(in the rows, 128 means zero)
A single turn carries every row of the set below to another of its rows. Some are shown first; where does it send the rows asked next?
j_586: [114 128 127 121 130 151 127 130 143 121  83 139 154 150 155 119 159 122
 141  76 161 131 159]
j_851: [122 132 113 131 124 141 122 140 126 157 107  97 112 136 181 128 123 118
 136  48 145 127 128]
j_359: [ 83 128 111 162 105 137 101 174 140 152 107 113 134 157 150 101 144  98
 127  92 136 135 124]
j_597: [121 184 115 173 108 156 109 158 137 135  96 145 134 160 134 107 107 108
 126 117 136 117 109]
j_547: [163 150 129 141 119 149 113 151 128 153  96 122 122 135 164 131 127 145
 135 154 145 161 109]
j_248: [115 126  92 164 133 166 113 152 124 126 102 120  91 142 155 105 153 110
 116 119 121 154  87]
j_90: [119 159 142 127 121 148 126 140 132 135 127 119 118 140 153 142 145 115
 125 156 151  76 122]
j_725: [149 160 118 136 113 160 117 128 129 160 101 134 107 126 133 140  99 148
 115  67 114 121 122]
j_882: [108 169 115 131 110 160 117 131 124 134 117 131 105 140 154 130 146 150
  98 123 133  63 116]
j_95: [ 98 146 143 140 115 134 110 137 135 137 133 110 107 136 113 140 161 148
  91 137 133  94 149]
j_688: [ 92 132  92 136 101 130  87 124 111 117  74 103 148 119 156 110 135 151
 117  91 146 132 147]
j_733: [139 159 156 142 138 152 106 127 144 119  92 140 132 161 109 135 149 142
 117  98 131 153 155]
j_594: [114 140 151 155 107 143 124 142 133 115  81 164 127 143 145 144 142  98
 151 101 125 101 102]
j_433: [131 140 130 127 120 149 102 114 126 123 138 126 117 155 135 161 144 150
 109 121 117  76 138]
j_400: [108 140 115 130 116 151 129 122 128 127 109 118 112 141 135 140 112  70
 148  85 109 127 104]
j_56: [129 114 140 123 129 109 111 128 152 100 106 118 116 161 144 165 130 159
 129 111 126 155 139]
j_690: [101 148 116 122 115 154 163 115 129 127  83 138  93 135 137 125 162 135
 116  75 128 151 132]
j_775: [ 76 151 122 132 115 130 115 121 124 129  97 146 110 136 139 133 125 171
 105  65 114 124 103]
j_531: [ 87 131 126 172 129 110 126 159 149 113  97 117 114 116 128 110 126 136
 111 136 166 136 130]
j_436: [133  89 109 152 106 135  94 142 113 146 109 119 144 138 169 135 152 137
 143 118 135 156 130]
j_916: [134 123 117 136 144 147  96 154 136 130  90 113 101 109 179 129 113 130
 127 117 135 119  76]
j_343: [103 175 131 146 122 125  93 126 118 134  95  95 132 113 121 119 105 151
 106 125 148 157 135]
j_499: [106 135  92 119 141 142 107  99 126  79 100 109 125 157 138 128 129 136
 120 112 130 162 131]
j_910: [114 111  97 146  92 130 134 132 126 120  93 111 113 104 125 127 131 118
 131 148 132 157 135]
j_308: [117 154 137 130 143 141 100 136 124 138 138  85  98 136 157 141 146 145
  99 143 144  99 119]

j_90 turns into j_433
j_547 turns into j_725
Now find these:
j_775 turns into j_531
j_586 turns into j_436
j_499 turns into j_248

A single turn carries every row of the set below to another of its rows. Some are shown first; where does it send the rows asked next?
j_850: [147 155 123 119  97 136 128 124 160 153 112 126 147 131 139  93 123]
j_51: [107 155  81 146  92 134 112 140 156 120 104 115 121 161 124 150  95]
j_320: [119 130  80 136 120 168 126 152  99 113 133 143 147 150 141 113 140]
j_746: [148 122 118 166  98 176 142 128 173 129 119  82 108 131 134 145 131]
j_39: [103 129 135 131 103 137 131 120 155 108  96 100 104 149 126 112 107]
j_496: [154 140 118 173 133 151 133 112 110 121 142 114 101 161 135 148 164]
j_428: [151 127 133 176 114 154 120 115 154 156 122  91 105 153 138 161 134]
j_811: [105 164  84 143  97 150 133 148 148 124  94 103 115 152 129 136  96]
j_866: [ 96 137 121 137 128 151 137 108 113 108 123 104 129 163 182 131 132]
j_18: [150 136  80 154 105 137 102  87 164 133 110 115 157 166 132 151 135]
j_521: [103 135 123 127 134 150 134 101 121  98 109 112 134 159 181 134 129]
j_801: [154 149 103 125  95 146 114 127 159 143 103 127 144 153 123  86 116]
j_858: [143 137 100 130 126 178 137 128 137 137 134 139 168 144 178 106 130]
j_915: [153 141 134 175 128 157 102 114 112 114 125 106 109 180 142 130 148]
j_262: [137 126  71 135 134 162 110 151 150 123 120 151 138 160 116 118 100]
j_760: [165 148  82 155 100 129 128  95 166 128 123 129 134 158 114 158 133]
j_503: [139 129 121 173  98 161 139 104 155 135 128 101  99 127 117 163 128]
j_466: [145 144  96 121 115 180 138 115 144 128 128 130 167 143 181 114 132]
j_653: [132 125  82 149 128 170 115 155  92 132 134 130 131 157 148 119 145]
j_212: [118 136  65 128 128 163 113 133 147 133 108 141 147 150 113 112 102]
j_540: [152 153 113 124  93 165 109 120 158 143 104 119 140 143 129  84 121]
j_905: [ 98 144 116 160  99 173 124 141  94 118 115 117 120 145 153 139 108]
j_917: [169 116 135 162 124 147 133 135 129 117 143 121 108 172 148 150 150]
j_697: [164 134 110 165 108 187 127 124 159 141 135  87 119 127 125 150 113]
j_409: [156 149 114 163 115 162 118 118 114 116 155 115  95 166 123 143 156]
j_85: [154 147 112 109 102 136 123 116 155 144 105 123 130 142 128  91 104]
j_276: [112 136 143 128 113 140 125 125 150 101  93 103 104 147 127 103 121]
j_763: [149 126  94 150 105 134 127 111 190 140 139 107 134 156 124 159 142]
j_59: [ 99 150  75 144 100 160 129 135 162 108 115 113 103 145 126 127  96]
j_575: [144 129 116 157 150 152 123 125 150 110 145 156 134 139 112 157 141]
j_930: [ 91 165 104 173 109 160 113 133 110 122 116 118 116 141 158 137 121]
j_431: [156 136  67 145 114 139 120  97 148 124 126  99 155 157 138 168 138]
j_315: [161 106 112 149 126 143 113 102 155 117 151 148 144 174 131 151 133]
j_920: [163 151 129 168 122 142 104 135 117 105 134 103 108 165 117 134 143]
j_698: [123 128 142 118 107 129 134 110 137 126  95 105 106 142 133 103 112]
j_827: [105 143 129 122 131 144 138 104 113 119 137 113 132 145 181 125 128]
j_802: [148 144 107 113 128 156 137 120 135 144 134 137 161 132 172 102 129]
j_234: [112 132 127 113 130 145 150 101 122 106 130 110 117 161 174 119 121]
j_810: [142 106 120 151 142 144 123 122 139  87 133 138 146 141 122 163 125]
j_654: [136 127  55 133 112 157 111 123 128 123 101 145 130 156 121 108 108]
j_201: [ 95 131 108 165  93 170 123 145 112 129 120 104 117 135 154 155 117]
j_454: [158 124 105 160  94 177 145 110 146 135 123 104 100 135 127 170 118]
j_88: [151 107 117 152 136 155 137 133 161  87 137 148 150 152 139 144 142]
j_184: [168 121 106 159 146 159 139 114 147 113 144 160 135 150 126 150 132]
j_963: [127 127  87 153 120 167 133 157 103 119 113 151 140 126 155 118 138]
j_864: [109 139 138 115 106 132 137 111 144 111 113  99 100 144 139 114 104]
j_998: [134 154 112 118 125 161 135 105 143 136 146 135 159 146 178 108 123]
j_38: [158 143  79 151 117 124 127 105 154 133 105 126 137 152 123 177 140]

j_88 turns into j_18
j_201 turns into j_653
Now find these:
j_850 turns into j_698
j_963 turns into j_654
j_540 turns into j_276
j_85 turns into j_864
j_315 turns into j_763
j_320 turns into j_212
j_920 turns into j_810
j_39 turns into j_866
j_409 turns into j_575
j_496 turns into j_184

